Each path below is one point turned by a fixed rotation once a step. After each direction that follows a path, write how fast that rotation turns it, in degrees each step (0 if it stays still).
Each turn is a multiple of 5 degrees from 10 to 175, or 0.

[-35 -18   9   3  -5  35  -8  12  18  17  -6  31  -1 -26 -24 -13   1  -4]
[-35 -15  23  29   1  27  -7   8 -18  10  -2  25  -6 -21 -22  13 -11   7]
[-28  -4 -11  11 -26  28 -15   7 -22  20  -3  23  -4 -39 -12   8   3  21]
[-34 -13  11 -10  -6  32 -23   6  11   9   2  38   4 -35 -12  -2  13   7]
[-37 -18  10  24   7  16 -16  11  -7  12  -5  44   2 -17 -26   3 -16   0]
[-29  -7  -8  20 -19  35  -1  15 -12  26  -9  19  -9 -30 -23  -2  -6  10]
[-33 -13  25  -1 -15  39 -14   3  -4   8   3  22  -3 -35 -10   9  14  14]
[-33 -13   1  13   1  11 -30   3 -14   8   3  48   5 -26 -12  10  -4  13]
[-33 -12 -15  10 -11  27  -9  17   5  25 -12  32  -1 -28 -24 -12  -7   0]
[-35 -19  31  12  -6  41  -2   9  -1  11  -4  20  -7 -25 -24   3   0   4]
[-32  -8   5  21 -10  20 -20   2 -30  12   1  31  -4 -31  -9  19  -3  21]
Directions:
[  0  -2   8 -14  -5  13   5   1  16   0  -1  -6  -1  -4   0  -8  11  -3] -> 125
[  8   8  -2  -9  10 -12   6  -5  -4  -3   3 -17   9   1  -5  -1   2  -7] -> 0

[ 24  18  -9   2 -17  -8  -2   0   9 -19  12  20  35  15 -15  -1 -23   9]
[ 12  17  -4 -23 -27  14   6  -7   7  -9  14   8  30  14 -26  15  -9  -6]
[ 17 -12  -6 -12 -16 -10  29  -5   8  -3   8  11  35   3 -27   7 -21 -12]
[ 16   7  -6   5 -10 -11   0  -8   9 -19  15  23  39  13 -19  -6 -26   5]
[  9  24  -5 -13 -28  14   0  -1   1 -12  10  16  33   9 -24  14 -13  -6]
[ 26   1 -10 -16 -20  -6  28   3  13  -3   4   7  31   6 -24  10 -17  -9]
[ 18  -1  -1  -4  -8 -12   4 -16  16 -14  21  15  36  19 -23  -7 -22   3]
[  1  14  -3  -8 -20  13  -2  -7  -6 -14  12  23  37   5 -26  10 -19  -8]
[ 25  10 -14  -7 -22  -4  24  11   6  -7  -1  15  33   2 -19  12 -22  -6]
[ 27   7  -3 -11 -14 -10   6 -12  20 -12  18   8  31  21 -21  -3 -17   7]
[  0   2   2 -16 -17  10   3 -16  -2 -10  20  16  37   9 -30  10 -18 -10]
Directions:
[ 13  14  -6  -7 -10   3   1   9   7   2  -5  -8  -7   5   4   7   7   5] -> 95
[-13   5   3 -10  -6  17  -3  -4  -9   2   1  -1   0  -3  -6  10   6  -9] -> 120

[-25 -10  11 -17 -11  33 -13 -18   3   6  38 -25   9  27  -5  10   9  -1]
[-42 -14 -12  20  -5  -1 -30  14  10  22  14  -5   9  24  20  -6 -10   9]
[  0 -22  22   2 -16  21 -23   2 -15   5  31 -15   5  34  -7  16   0  31]
[-49 -12   3 -11   3  28 -30   1  17   3  10  11   7  27  16   2  12  -4]
[-16  -9  -1  23 -14   9 -15  -4 -12  26  37 -37   1  32   5   4   3   4]
[-30 -22  22   7 -10  13 -43  15  -1  -2   8  16  16  21  10   5 -12  20]
[-14 -12   4   0   2  35 -18  -8  -8  11  24 -14 -11  39   3   9  35   8]
[-46 -10  15  12 -13   9 -26  -1   2   9  29  -8  22  14  20  -7 -15 -16]
[ -4 -16   6  28  -4  11 -40  11 -15  18  11  -9  -6  33   0   5  15  28]
[-31 -20  33 -10  -3  33 -18  -3   1 -13  28   8  16  23   9   2  10  -4]
[-30  -1  -8  29   0  16 -39  -6  -2  31  20 -18  -7  21   9  -5  19  -7]
Directions:
[  0  -1 -15   9   6  -2   1   2   0   0 -14   0   4  13   2  -8  13   5] -> 160
[  3   5  -6   4   5   1  -7   4   3  14   2   1 -23  -4   1   7   5   3] -> 170

[ 47   8  13  -7  -2  24  13  19 -18 -30  17  -9  16  -6 -17  -9  -7  18]
[ 39  10  20   9 -26  -1  29  -3   6 -17  15 -19  20 -18  12 -10 -25   3]
[ 37  24  -3 -13  12   3  25   9   0 -32  27  -3  10  -7  30  -1  -3  15]
[ 20   2  14   7  -8  16  11  -9  30 -42  30  -7  29   2  17   7   0  -7]
[ 29 -13  14 -17  -2  16   6  -8 -23 -31  27   9  30   6  22 -10   8  11]
[ 41   0  21   1 -11  24  11  10  -3 -34  16 -13  27   0 -24  -5  -3   7]
[ 43   4  24  -2 -20  -1  31  -5 -13 -11  13  -8  18 -16  18 -19 -16  12]
[ 40  27   0  -5   9  11  24  16  13 -34  24  -9   5 -13  11   1  -9  15]
[ 22   0  13   5 -13   7  16 -17  21 -32  33  -6  23  -8  35   2 -10  -3]
[ 29  -1   2 -17  11  21   1   1 -14 -42  32   5  26   6  16   1  11  10]
[ 34  -7  25   4 -22  20   8  -6   2 -33  14 -13  38   2 -12  -5  -4  -3]
Directions:
[  3   3  -7 -12  12  -2   0   4 -18   1   2   8  -5   0   9  -4   6   9] -> 155
[  5 -10  15  -2  -3   6   4  -2  -3   4  -6   7  -1   8 -14  -7  12   6] -> 65

[  7 -49  -7 -18   8   4  -9 -11 -22 -24  -2  22  -8   7  14  10  21 -13]
[-25 -34   5 -14   8  -1 -16 -24 -36 -31  -5  10   5  -6  12   6   4 -12]
[ -2 -38  -1 -28   8   7   1 -24 -19 -22  17  23   2 -21  13  12  19  -6]
[-22 -23   1  -7  22  17 -10 -34 -10 -32  -2  10  23 -19   9  10  14 -16]
[  5 -22   7 -28  21   8  -3 -29  -4 -22  25   4  19 -10  11  24  18 -24]
[  0 -27  -6  -5  27  18 -16 -22   2 -28  -7   3  24   6   9  18  23 -30]
[  7 -25   9 -24  18  -5 -15 -18 -18 -22  11  -7  12  19  18  22  11 -33]
[  8 -43  -8  -9  17   7 -16  -9 -16 -26 -13  13   1  18  13  12  22 -20]
[-13 -36  10 -20   7  -8 -16 -19 -40 -26  -1   5   1   9  17  11   3 -20]
[ -1 -49  -8 -19   8   7  -4 -18 -22 -25   3  27  -6 -10  12   8  21  -5]
[-27 -27   7 -13  13   5 -12 -32 -26 -31  -1  10  14 -19  12   8   7 -10]
Directions:
[ -2   8  12 -12  -3 -11   1  -3 -10   3  15 -10   0   0   4   4  -9  -4] -> 160
[ -1   3  -3  -8  11   9  -7  -9  -3 -11   2  14  -5   7   9   8  -7  -2] -> 0
[ -6   8   1  -1   3   8   6 -10  10  -1   8   2  10 -20  -3   1   2   3] -> 45

[ 30  17  35 -12  16   3   5  13  20  -2  12   5 -30  10 -32   9   3  -8]
[  3  33  37 -26  16  -5 -12   1   4  14  27  16 -13   4  12   3  -2 -25]
[  7  17  41 -17   3 -24   9   8  -1   2  30  15  -3  13 -21 -32  12   7]
[ 22  27  22  -5  12  -9   7  -6  17 -26  28  18 -35   3 -14   7   7  -8]
[  0  31  29  -7  19   1 -15 -17  -7  13  31   3 -24  28   6 -13  11 -12]
[ 25   9  50 -10   8 -11   6   2   5  10  12   7 -17  20 -23  -4  17  19]
[ 25  30  31 -13   5   2  -5   5  19   0  37  20 -16   5  -2  22  -5 -11]
[  8  27  34 -17  -9 -10  -5  -9 -14  15  32  23  -4  19  -1 -24  16 -19]
[ 20  22  37   0  -2 -28  10 -12   9 -16  21  20 -18   9 -13  -2  17  20]
[ 19  36  14   7   6   9 -15 -13  10  -5  43   9 -24  27  -4   8   3  -8]
[ 20  17  44  -6  -7  -5  -9 -16 -12  24   5   6 -17  29  -8  -4  23  -5]
Directions:
[ -7   4   2  -6   0   2  -7 -10 -12  10  -7   2  -3   1  13  -4   5 -16] -> 125
[ 7 -5 10 -2  5 11 -6  6  3 17 -7 -9  1  6 -1 13 -4  4] -> 70

[ 17  14  -1  11  20  -2 -25  13   0  13 -16 -13 -14 -18  14  18 -34 -26]
[  5  11  17  34 -26 -10   4  -8   5   3 -32   1 -26 -11  -7   9  -6 -29]
[ 20  -5  11   3  -2 -18 -13  -9  20   7   9   2   1 -12  -8  38 -35 -29]
[  6   1  -1  19  16  -7 -16   6  -4  19 -34  -9 -20 -22  11  -5 -25 -35]
[ 19  16  18  19 -28 -25   1   0   9  -4 -24   7 -24  -6  -1  30 -13 -16]
[ 10   5  10  11   7   7 -20 -14  12  15   7 -13  -3 -19  -5  28 -35 -37]
[ 11 -11   1  22   0 -27  -4   2   4  13 -38   4 -21 -15  -3 -10 -16 -33]
[ 25  18  17   8 -13 -17  -6   4   8  -5  -8   7 -15 -12  16  44 -23 -14]
[ -3   6   6  24   2  13 -16 -15   8  21 -17 -22 -13 -15 -12  12 -26 -38]
[ 26 -11   8  15 -10 -38  -7   3  10   0 -23  20 -13 -10 -10   4 -18 -32]
[ 13  15  12   5   3  -4 -10   1   5  10  -6 -10 -15 -26  31  37 -30 -23]
Directions:
[  0   4   4   2   8  18  -4  -1  -7  -2  10   0   3 -12  14  -5  -3  -9] -> 145
[  4  -5  -5  -8  10 -12   1  11  -5   2  -9   2  -4  -4  18  -3  -2   5] -> 110
